One turn moves each row of this set onto another row. After a few examples, where does it send each row asked below?
Sagi: [ 17  -1   2 -12 -16 -27  22  14  18  23 -15  -1  16  -3 -37 -21 -17  -7
  15 -16  19   4   6 -20   1]
Nemad: [ -9  -4  -8 -15  29  -3  28  -2  -6  -9  19   6  -7  30   8  30 -12 -11
 -15   0   8  -4  31   5  -3]
sule: [-17  -4   3   1  20   2   7  11  -7 -11   6  20  34  13   4  13  19   5
 -27  -4   4 -23  46   8  -9]
funo: [  2  38   7  -1 -10   3  11  32  -1   1   7  14  29   8  29   9  12  23
 -35  -3  -2 -21  23  -3 -19]
vamo: [  8   1   7   1 -19   6   1  12   5  53 -13 -17   1   4 -37 -21 -16 -10
   7 -17  -1  -8  19 -18  -1]
Voti: [  8  26  42  10  11   2   5  -9  25 -42  12 -11  17 -23   1 -16   9 -13
 -12  -2 -30 -15 -16  21  -5]
Dem: [  0  21  51  25  10 -20  30   4  23 -18  22   6   6 -10 -12  18  10  -1
 -10 -12   6 -10  -7  16  23]
gud: [ 25  18   3  -7  -1 -17   4   3  -9   0 -14  -9   2  -7  43  18   4  21
 -46  -6  14   0   1  -7 -21]
Gufor: [  2   3  20  -2 -11  34 -39 -17  13  -1  11  -3 -34  10  -3  20 -15  -3
  -9 -12 -19   4  12  -4 -27]
nofil: [ 10 -30   4  26 -11  14  14  25  -5   0   6 -16  11  -8  31   9 -11   7
  11  29   7   2  15   4 -10]
buto: [  7  23   9   9  -2 -40  11   6  19  -8  -9  23  20 -16  -6   2  -2  -1
  22 -33  22  17  -5  10   9]
Peme: [ 11  -3  -8 -26 -32 -33  17  10   8  19 -20  12  21   1 -11 -18  -6  -9
  11 -24  18   3   2  -8  -6]
kuvag: [ 13  23  11 -14 -22  11 -10 -23  21 -35   6  -1 -16 -14  14   1  -2   3
  -8  20 -39 -15  11   8 -34]
rino: [ 12  13  -5  -8 -19   6   3  22 -26  46 -12  -6  13  11 -12 -23 -11 -14
   8   0  -7 -15  10 -15  16]
raput: [ 14  16   0   0  -4  14 -23 -14  33   3  18  10 -41  -4  19  11 -20  -4
 -22  -8 -23  -8  19 -13 -32]
Mizib: [  1  33  18  26  25 -21  20  13  11 -25  22  -6   2   1 -17   5   0   8
 -10 -17   4  10   2  34  27]
sasup: [  6  29  46  22  15 -26  27  -1   9 -15  15   4  10 -16   3   5   3  -8
   1 -18   0  -1 -22  25  23]
Mavo: [ 13  -1  38  13   5   6  22  10  17 -29  26 -21   7  -5  -2 -10  19 -10
 -41   7 -10 -14  -3  29   3]
Pibo: [  5   8   9  -6   0  34 -46 -19  11   1  -3  -8 -33  -9  -5  -5 -19  -9
 -19 -10 -31  -3   0  -2 -18]
dur: [ 13  14 -19   6  11   9  28  14  -4 -13  14  -3  -4   5  14  26 -22   0
  16  30   6  13  28 -11 -10]
pog: [  4  10  10  -4  -5  17 -44 -25  12   4   1  -9 -28  11  19  18 -15  -8
   1 -19 -22  -9  15   6 -33]
mera: [ -1 -13  10  16  17   8 -22 -29   0  40  -3  -7 -10  -5   8   4 -17  -9
 -10 -23 -13 -19  31 -18 -19]
tatu: [ -3  18   9  12  -1 -30  21  10  25 -17 -13  21   5 -11 -19  11   0  -3
   8 -25  31  27   8   9  16]
gobe: [ 15   7  47   6  -6  -2  20 -14  11 -36  18  -6  11 -24  -1  -3  14   1
 -23  25 -21 -27  -5   9  -6]
zov: [  6   4   9  14  11  20 -42  -9 -18  41  -6 -14   3   8  -5   5  -4 -13
  11 -17 -13 -21  22  -9  -2]
rubar: [ 13  25  24  -7   1  26 -22 -10  24 -31   5  -9 -14 -16   6 -12  -6 -12
 -20   7 -43 -12 -17   9 -17]
ziv: [ 12  10 -14  17  13 -31 -11  -4  -6   7 -20  -6 -19 -19  30  20  13  22
 -23   7  -8   1  23  15   9]
guvum: [  9   3  14  11   1  23 -30 -18 -13  39   3 -14  -8   6 -26   8  -1  -8
  -1 -15 -11 -13  32 -23 -11]
Labez: [ -1   2  -7 -24 -14 -19  25  30   4  22 -24  -5  22  12   3 -18 -32   8
  11  -7   4   0 -11  -6  -3]
Las: [ 10  17  12  -2   1 -48  26   2  29 -12   3  16  15  -8 -26 -15 -13  -2
  16 -27  17   6  -2   1   9]
bab: [ 28   9   7   1 -10  20  -9   4  33 -36  12   1  -6 -23   3  -9  14  -3
 -30  26 -25  -9  15   0 -29]
Kel: [ -5 -15   4  28  -9 -14   4  23   1  22   6  -9 -16  -2  36  13   1  15
  -5  12 -17 -13  18  30  16]
zoz: [ 13  12  -3 -15 -24  -6  10   6 -11  50  -5  -7   9  12 -26 -16   0 -10
   5  -8 -12 -21  23 -22   0]
Pulod: [ 10   9  44   4   4   4  16  -8   3 -38   5  -9   8 -26   0  -9  13 -13
 -16  22 -28  -9 -19  26   6]
Rud: [  3   6  -8   0  14 -29   8  11   6 -22 -17   3  21  -6 -12  -2 -21  15
   8 -21  31  29  -7   9   5]
zus: [  7   0 -10 -20 -29 -18  24  18  -3   9 -26   9  10   2 -12 -20 -15 -12
   1 -13  27  21   1  -4   6]
kimu: [  4  16  19 -10 -17  27 -17  -6  22 -38   3   3 -21 -15   0   1  -1  -3
 -11  25 -42   2  -1  16 -19]
Pifa: [  1   4   5  10  -6  29 -36  -8   1  40  -8 -13 -21  -3 -28 -11 -17  -8
  -5 -19 -18  -6  23  -9  -7]
fek: [ -6  10  -5   8   3  -3   5  10  -8  51 -21  -8  23  -3  -6 -17 -11   0
  13  -2 -27 -26  28 -17  -1]
mova: [  2  21  38  13  13 -33  23 -11  29 -32  17   5  18 -14  -8 -12  -1  -8
   2 -27   0  -6 -11  23   9]

rubar -> Voti
gud -> funo
Mavo -> Mizib
Now find these:
buto -> Peme
kuvag -> gobe

